[[134 108 139 110 124 110 106 150 152 139 118 105 106 138]
 [121 144 140 120 150 142 146 148 150 125 149 140 150 118]
 [144 119 150 113 106 111 109 104 149 148 112 107 110 141]
 [145 112 143 148 112 110 106 112 105 113 142 124 136 139]
 [150 107 137 116 109 109 114 131 110 147 120 111 122 147]]
:
[[144 119 150 113 106 111 109 104 149 148 112 107 110 141]
 [145 112 143 148 112 110 106 112 105 113 142 124 136 139]
 [121 144 140 120 150 142 146 148 150 125 149 140 150 118]
 [134 108 139 110 124 110 106 150 152 139 118 105 106 138]
 [150 107 137 116 109 109 114 131 110 147 120 111 122 147]]

[[134 150 143 119]
 [128 130 130 126]
 [133 153 148 134]
 [137 125 134 120]
 [145 142 153 143]
 [139 138 135 131]]
:
[[145 142 153 143]
 [133 153 148 134]
 [134 150 143 119]
 [139 138 135 131]
 [137 125 134 120]
 [128 130 130 126]]

[[120 127 144 133 119 106 121 151 148]
 [144 143 116 128 125 145 148 119 107]
 [126 125 109 132 136 135 137 105 113]
 [128 120 112 125 141 142 133 103 112]
 [116 121 137 129 130 116 114 136 146]
 [140 132 115 117 136 153 130 108 111]
 [136 138 122 127 128 132 139 119 120]
 [137 135 111 132 131 142 145 110 106]
 [139 132 117 121 136 151 132 108 110]
 [111 116 138 131 133 112 110 133 149]]
:
[[120 127 144 133 119 106 121 151 148]
 [111 116 138 131 133 112 110 133 149]
 [116 121 137 129 130 116 114 136 146]
 [136 138 122 127 128 132 139 119 120]
 [139 132 117 121 136 151 132 108 110]
 [144 143 116 128 125 145 148 119 107]
 [140 132 115 117 136 153 130 108 111]
 [128 120 112 125 141 142 133 103 112]
 [137 135 111 132 131 142 145 110 106]
 [126 125 109 132 136 135 137 105 113]]

[[110 145 119 115 117 120 139 113 118 121 113 112]
 [143 143 118 144 142 109 117 119 140 142 115 142]
 [144 145 144 131 113 117 110 112 141 144 144 118]
 [115 117 114 111 118 143 145 150 114 113 118 121]
 [111 119 117 110 114 141 146 145 110 114 110 115]]
:
[[144 145 144 131 113 117 110 112 141 144 144 118]
 [110 145 119 115 117 120 139 113 118 121 113 112]
 [143 143 118 144 142 109 117 119 140 142 115 142]
 [111 119 117 110 114 141 146 145 110 114 110 115]
 [115 117 114 111 118 143 145 150 114 113 118 121]]

[[118 126 101 143 147 128 125 102 121 150 129 129]
 [130 118 114 114 119 129 123 130 129 121 130 131]
 [107 128 122 114 120 132 136 139 123 121 112 105]
 [126 123 118 127 118 136 133 137 122 131 120 131]
 [132 134 124 132 129 113 129 136 122 120 138 120]
 [139 133 119 124 135 132 136 146 126 113 125 132]
 [125 132 129 138 127 129 135 140 114 128 121 125]
 [128 124 139 136 136 132 134 131 124 136 127 124]]
:
[[128 124 139 136 136 132 134 131 124 136 127 124]
 [125 132 129 138 127 129 135 140 114 128 121 125]
 [132 134 124 132 129 113 129 136 122 120 138 120]
 [107 128 122 114 120 132 136 139 123 121 112 105]
 [139 133 119 124 135 132 136 146 126 113 125 132]
 [126 123 118 127 118 136 133 137 122 131 120 131]
 [130 118 114 114 119 129 123 130 129 121 130 131]
 [118 126 101 143 147 128 125 102 121 150 129 129]]

[[111 133 136 127 138 128 121 136 127 136 133 117 122 132]
 [138 124 128 129 125 101 109 119 130 143 134 132 131 136]
 [149 122 109 137 135 118 131 128 131 143 133 145 114 110]
 [124 123 131 118 126 115 104 119 127 127 119 132 128 121]
 [113 130 122 138 147 135 148 129 133 132 129 127 123 126]
 [123 130 117 132 120 116 126 139 113 120 128 120 119 135]]
:
[[111 133 136 127 138 128 121 136 127 136 133 117 122 132]
 [124 123 131 118 126 115 104 119 127 127 119 132 128 121]
 [138 124 128 129 125 101 109 119 130 143 134 132 131 136]
 [113 130 122 138 147 135 148 129 133 132 129 127 123 126]
 [123 130 117 132 120 116 126 139 113 120 128 120 119 135]
 [149 122 109 137 135 118 131 128 131 143 133 145 114 110]]

[[108 107 102 131 110 110 104 129 106 111 117 106 108 113]
 [110 106 109 116 108 102 109 140 113 114 108 135 105 101]
 [114 112 107 134 108 109 126 148 149 110 102 153 106 104]
 [152 147 144 144 148 145 150 141 150 145 130 153 149 128]]
:
[[152 147 144 144 148 145 150 141 150 145 130 153 149 128]
 [110 106 109 116 108 102 109 140 113 114 108 135 105 101]
 [114 112 107 134 108 109 126 148 149 110 102 153 106 104]
 [108 107 102 131 110 110 104 129 106 111 117 106 108 113]]
